Each row is where one point has got to under a steady rotation. How many ticks took it there?
The counts run from 0 to 529.
[ -3  -2   5 -25  -1  19  10  -2 -24 -34  -8  -2  36 -13  -5  13   8  -4
  -5 -23 -21   8  31  15   9  20   0  -3   3   3  15  36  -4   8  22   5
   5  13  -2  24  -2 -25 -10  13 -13  -2 -18   9  10  -2   7 -10  17  -4
  16  -4 -10  -8  11  -1  33 -38  -5   3 -19  19   4 -14  28 -10  15 -32
 -19   6]  356
[-12  14  -5  -3 -13 -16  -4  -8  21 -35  -6  -6   2   2  16   5 -13  -3
  27  16  15   7 -19  20  -3  10  -9  -7 -13  -9   5  17   1   2   1  10
 -16   0 -33 -33 -29  -6  32  15   3 -13  14 -24 -23 -15 -48  -6 -11  15
  -2 -16  27 -11   7 -33  10   8   4  22 -40  -5  12  16   2  -6  -5   8
  11  23]  143
[-23 -29 -43  -8  -9   7 -13   2   5 -21  13 -10  21 -14   3  10  -8   3
  49  44  15   4 -22  -5   6   4   7   4  25 -31   1  17  -8  -3 -10   9
  23  -6   4 -11 -18  -8  13 -12 -18 -24  12   0   3   2  -3   5  15  -9
  34   1  12  21  -6 -23  14 -18 -15   2   1  14  12   9   8  26  19  -3
 -25  10]  94
[ 21  -7 -11  -7  14  22   6   5 -17   3   6  -2  17 -21   4 -25 -15  30
  20  24  14  -9   6 -24 -12  -6  12 -25  26 -30   7  -6   1 -11 -15 -12
  -2 -14   4  -8 -16 -14 -34 -17 -17 -14 -17   4  16   4  16  19  12 -19
  33  -7  -4  22 -15 -19  21 -31 -34 -17  15   4  15   4 -15 -13  22  -3
  14  11]  439
[-12   5   2 -28 -19  10  -7 -11  18  -5  11  15  25 -22   6  15   0  14
  10  -1 -13 -12  -2  23  -5   6 -16 -13 -18  -9   1  33   4  22   8  10
  -2  24  -1 -18 -24  10  10   0   4 -41 -10 -13 -17 -18 -29   1   3   3
  10   6  25   2   3 -25  -2  12  -7  25 -27   9  11  25  17  13   9   6
  23  30]  23
[ 22  35   0   1  11   8  14  12 -41   0 -18  -9  18  -1  -3   5   6  -8
  18 -11  13  16  20  -3   9   9   9 -13  32 -11   4  15   9  -1  10 -10
 -36 -23 -15   4  -5 -12 -23 -25 -16  27 -35   5  14  -8   8  -7   4  25
  18 -26  -8  -3   6 -16  19 -19  -7  -6 -11 -11  -2   3   9 -24  25   2
  -1 -14]  459
[  1 -25   7  16   1  12  -6  15 -23 -19  -3 -22  11  -9   5   8 -15   5
  22   5   5  -9  25  -6  18   5   3  11  12 -18   5  17 -18  -8  -1  -5
   3  -8 -12  -9   2 -24  17  -2 -36  10  -9  15  19  16   4  18  20 -16
  32 -13   4  25   9  -5  25 -40 -28  -1  -9  11  16   1  -3 -21   6 -18
 -43   5]  84
[ -1 -33  -8   1  11 -10 -16  15  24  -7  13  -3  16 -14   0  -2 -28  28
  40  42  11 -13 -15  18  -4 -24  -6  -5  -1 -25  -4  -4  -8  -7 -14  10
  16  -1 -16 -40 -20 -20  13   1 -15 -18  12  -6 -12   3  -7  30   6 -28
  18 -10  11  15 -15 -14   5  -3 -26   9 -22   8  18   4  -4   0   2  11
   7  23]  418
[-17 -15  -2 -17   8  -4  28  -8  12 -34  -8   6   0  -4  -3 -14  -1   3
  14  10 -14   1  10  41  -7   1 -21 -12   3 -11 -24  11  15 -13  -2  21
  12   4 -17  -3 -17 -35  20  27  14 -27   7 -29 -20 -34 -12  -6  -9   0
  14  -1  13   5  -9 -13   2  15  -2  16 -14  14  -5  20  12   0   0   5
  23  46]  161
[ -1  -7 -13 -16  -9   3 -10 -22   8 -38   4 -12   0 -12   1  10   5 -17
  44   6 -11  21  -7  15   1  30  -7   5   1 -11   1  20 -14   2   3  21
  22  -2  -3  -7 -24 -18  36  16   9 -18  10  -9  -4   0 -24  -8   7   7
  17 -28   4  -4  25  -8  32 -14   9  24 -11  29  -4   1  24  32  30 -11
 -41   9]  349
[-10  -3  18  10   3 -11  10   3  -3 -31 -15  -5  -4  -7  15  -8 -38  22
  -3   6  -1 -13  25   3   8  -2   0 -13  -2 -20   0  13  -4 -13  -1  -2
 -16   3 -19 -16 -12 -13   6   2 -27  -8 -13 -10  10 -15 -13  25  -1 -17
  13   5  24  16  -5 -25   5 -28 -26   1 -16   0  26  20 -12 -51 -11 -16
   6  42]  289
[  2  12 -23  -8   8  20  13 -21 -12 -17  -4 -14  11  -7  32 -31 -22   9
  20  31  28  29 -10 -33   2   7  19 -21  20  -1  32   3 -13  10  -3  -9
 -17   4   4  -7 -16 -25 -12  -2 -27   7   2  -2  14  19 -12  -8  13   6
   8  -8   4  14   5 -20  24 -36   2 -23  -6 -13  11 -18   0   2  23 -18
   7  -7]  116
[  1 -29   8  -4  26  -8   7  19   1 -14  -8  -3  32 -17 -18  -8  -9  24
  19  18   4 -15  16  30  -4 -19 -12  -3  21 -21  -2  -1  -1 -12  -1  13
  13  -8 -30 -16 -10 -30 -10  12 -14   1   3   5   1 -12  30  26  10 -20
  24  -6  -5   4 -17   9  30 -14 -38  -6  -9   6  -3  -8  -1 -22  11   0
  19  10]  421
[ 31  12 -14  -7  11  13  -7  -5 -10  -1   4  -8  11 -13   5  -9  -1   7
  40  17  23  10  -4 -32 -18   2  12 -31  24 -13  16  -6  -5   0  -8  -5
 -12 -28  -8 -11 -24  -7 -32 -23  -6   1 -14  -9  17   7   9   3  10   9
  19 -33  -7   1  -7 -25  32 -33 -12  -9   8  -6   7  -6   1   1  30  13
   6  -7]  455
[-13  12  22  -1  -3  -5  15   1  -1 -32 -11   0  -8 -13  15   1 -23  15
 -13  -7 -12 -13  24   9   3  11 -17 -17 -20  -2   8  18  -3   3   7   6
 -19  15 -19  -5  -9 -13  13  13 -25 -11 -16 -22   7 -10 -28  13  -3  -5
   8  -1  25   1  11 -21   3 -19 -22  16 -26   0  24  13  -2 -46  -8 -24
  11  39]  154
[-10   9  -5  -9 -20  10   6  10 -12 -25  -6  -2  17  -1  -7  26  14 -31
  29 -27 -17   6   7  29   9  19  -9  14   1 -11 -10  35  12  -4  26  12
  -2  -9 -18   7 -19  -3  23   0  -1  -3 -18  -5  -3 -26 -20 -19   7  22
  16 -15   1  -6  11 -11  14   1   6  26 -21  11   0  13  28  18  10  -4
 -42   4]  345
[ 25 -12  20 -14  27   8   5  32  -3  17   4   5  32  -9 -23   7  -1  12
  33  -1  -4 -16  17  19   5  -4   1 -14  11 -19  -1  -8 -12   6   6  -8
  -6  -7 -23 -10  -5 -21 -24 -30 -11  31 -19  15   3  21  17  16  10  -3
  22 -53 -13   5  -9  17  17 -14  -8  -3   2   7  -5 -11   8 -13   6  11
   1 -13]  65
[  2  -8   1   0  -5  19  -1  32 -10 -19  -4 -12   1   0  -2   7   2 -23
  27 -13 -11  -6   6  35  15  10  -9  15   7 -17 -20  18  -8  -1  11  12
   5  -5  -8  -9  -5 -12  34 -17 -13   2 -23  10   1 -11 -16 -20   8  19
  25 -26  12   7  25  -3   4   8  -1  19  -6  23   6  22  15  11  15   8
 -53   1]  209
[-16 -14 -11   3  -1  -9  28   2   2 -32  -5   5   2  -1  -3 -23  -7   8
  25  17  12  -4  14  36  -4 -10  -9  -5  25 -22 -32   5  15 -31  -4  26
  12  -9 -15  -9 -14 -27  15   4   8 -24   5 -26  -9 -52  -5   3 -12   0
  21   2  11  16 -21 -17   2  14  -9   6 -10   4  -2  28  -3 -12  -1   9
  11  43]  296
[-21   1 -18 -32 -27   6   9 -21   8  -9   3  20  27  -9  10  12   4   6
   7 -13  -4   1   3   9   7   5   3 -13   6  -6  -7  44  13  10  14  -2
  -5  27   3  10 -22   7  -8  -8   6 -29 -14 -19  -4 -29 -33  -8   6  15
  -1   6  19  11  -3 -34  -2  -5  23  18 -19  16   5  21  25   2  -5  -8
  17  27]  498
[ 33  -6   9 -30  31  12  17  10  -3  16   1  13  16 -20   0 -16   6  18
  18  -8  -9  -9  23   8  -4  -1  -8 -35  11 -12 -11 -14  -1   2   2 -15
  -2 -10  -6   7  -4 -27 -42 -20   2   7 -31 -17   8  15   8   2   5   2
  25 -39 -12   7 -16   5  14 -13  -4  -4  18  26  -2   4 -11  -7   8  16
  13   4]  184
[  4   4  -3 -17 -21  10  -9   5   3 -18  -5   1  33  -7  -7  36  19 -22
  36 -20 -10   4   0  22   5  14  -2   7  13 -11  -9  30  13  11  25  13
   4  -4 -11   6 -25   5   6 -12  11 -19 -22 -10  -5 -28  -7 -22   8  23
  22 -17   0 -20   6 -17  12   3   9  35 -16  20   0   8  31  16  16   2
 -36   3]  346
[ 14  19 -13  -5 -16   1  -3  10 -11 -10   2  -6  19   4  -3  23  13 -27
  44  -7  17  12 -18   7  -1   0  12  -6  28 -14  -5  18  15  -4  18   0
 -18 -26 -18  -9 -30  13   2 -24   4  -1 -26  -3  -5 -32  -8 -13 -11  30
  18 -27   3  -8  -4 -28   8   9  10  17 -11 -11  -2  12  27  11  21  24
  -1  -2]  465
[-11  -7  -1 -18   8  -5  21  25  22   3  -8  -1  29   9 -16 -13  -4  11
  29  21   7  -6 -14  55   2 -15 -10   5   4  -5  -3   2  -1   9   8  17
  -6  -3 -22 -25 -13 -36  21  -3  -4  23  13  -3 -24  -8 -22 -11   2  17
   3 -33  11   4  -1  19   1  35  12   4 -27  -1 -12   9  13   7   0  25
  16  -7]  399
[-24 -24 -42  -9  -8  22  -6 -10  -7 -20  14 -14  12 -13   8  -3  -2  -3
  29  27   2  13 -18  17   6   6   9   7  10 -17   2  22 -18   8  -5  20
  23   3  10  -6 -20 -22  20   8 -18 -22  18   8  -5   5 -15  -9  21  -2
  21  -5   7  20  12   0  11  -8  -1 -10  -5  15   0   8  19  44  24 -12
 -24   7]  230
[-10 -24   7  -8   3 -10  -4  23  21  -9   9   4  37  -6 -25   8  -8  11
  26  18  12 -17  -4  51  -7 -31  -1   3  15 -16 -12   5   5  -9   3  18
  15  -1 -28 -28 -23 -16   6 -11  -2 -10   5  -9 -19 -30   8   7   2  -6
  17 -13   1  -1 -18   1  11  25 -22  10 -18   2  -2  13  12  -3  -1  22
   7  23]  416
[ -4 -30 -35 -14   4   3   3  -2  -2 -21   1  -1  40  -5 -13  -3   0   1
  27  24  10  17  -2   3  -2   2   8  -1  43 -18   7  24   2  -7   6   4
  21  -2  -8   6 -14 -36 -23  -2 -11  -4  12   2  12  -8  34   2  17  -9
  29  -7 -13   9 -14  -1  36 -32 -17 -17  -7   4  -9 -13  14  14  25 -15
  -4   0]  97
[-16  -4   2 -25  -4   8  20 -11   6 -27   2   0  -1 -13   5  -9  -3  17
  15  11 -15   3  -1  43  -1  13 -22 -13 -23  -9  -6  26   0   2   1  27
  11  14  -9 -13 -16 -27  34  28  -3 -28  16 -17 -24 -13 -29   0  -5  -2
   5 -11  20   2  14  -9   5  13   2  16 -16  19  -9  26  10  12  21 -10
   9  38]  25
[  4  18  25 -19 -12  14  -4  -2   2 -13  -4   0  17 -16  16  13 -10  18
 -13 -17 -20 -19  17   8  -1   6 -12 -14 -36   4  21  33 -11  24  13   2
 -17  24 -18 -13 -15  -2   6   7 -18 -19 -22  -5  -1   1 -30   9  11   0
   1  -6  24  -7  15 -24  12 -19 -14  21 -34   3  19  10  12 -29   9 -26
   6  25]  18
[ -4  -4  -1 -10   0  -2   9 -33  -9 -50  -1  -6  -1 -15  14   5 -10   3
  17   9  -5  17  12 -21  -2  33  -7 -17  -7  -8  25  22 -18   7   2  -1
   6   7   1   2 -23 -28   0  26  -4  -8  17  -9   0   9 -29  10   7 -16
   6 -10   8   3   8 -11  31 -44   4   0 -13  20   4 -16  15  -3  20 -29
   2  21]  489
[  8   4   4  -4  13   8  19  -7 -22 -15  -2  -6 -12  -8  28 -32 -25  17
   8  16   9 -13  36 -14   3   2   1 -24   8 -24  -4   1   5  -8 -14  -8
 -10  -4   1   1  -3 -19 -13  -8 -17 -19 -29 -16  24  -4  -5  21   6  -8
  21   1  13  27 -10 -26   5 -32 -25 -10  14   6  19  25 -21 -33   4  -7
   2  36]  305
[ -5   3  -8 -37   3  29  21  -7  -7   8  -8  19  42 -18   6  -4   2  19
 -15 -11 -18   0  27   1  11   3   7 -19   9   6  18  34   2  33  20  -4
  -5  28   4  18 -10 -24 -34  -3 -16  10 -21   9  18  12  -8  -4  19   1
   4 -10   8  12   1   2  16 -24   6 -13 -14   9   6  -7  24  -2   8 -16
  27   0]  373
[-21  -3   5 -13  14  -1  23  25  20  -1  -1  -2  12   8   6 -17  -7   4
  26  18   1   3 -15  47  11 -15 -11   4 -11  -3   0  -1  -7   7   1  17
  -4  13 -21 -26  -8 -30  33   7 -20  22  14  -3 -26  -6 -34 -12   2  22
   3 -29  22  14  11   6 -12  25  13   3 -20  -2  -3  28   4   7  -6  24
   5  -1]  398
[-12   8  -2 -40   0  13  21  -2  16  14  -5  27  21 -12  12  -4  10   6
  -4 -11  -2  -5  10   7   7 -10   7 -16  -6  -3  -9  27  16  22  23  -7
 -15  25   1  -2  -7 -10 -17 -22  -6   7 -30 -20  -5 -16 -45 -19  -1  21
   0  -7  24  26 -12 -18 -18  11  27   6 -13  13  16  22  12  -1 -16  20
  28  24]  514
[-13  -5 -13 -16 -10 -14   3 -29  -8 -53  -7 -11   5   1  -1  10   3 -18
  35   2  -2  24  -8  22   2  25  -9 -14  13  -4   2  31   2  -4   9  25
  14  -1  -8   6 -28 -28  12  21  12 -10  18  -7 -10 -21 -19 -12  -4   6
  -1 -10  -1  -4   7  -8  29 -15  17  20 -23   9 -20   4  29   9  22  -4
  -1  18]  485
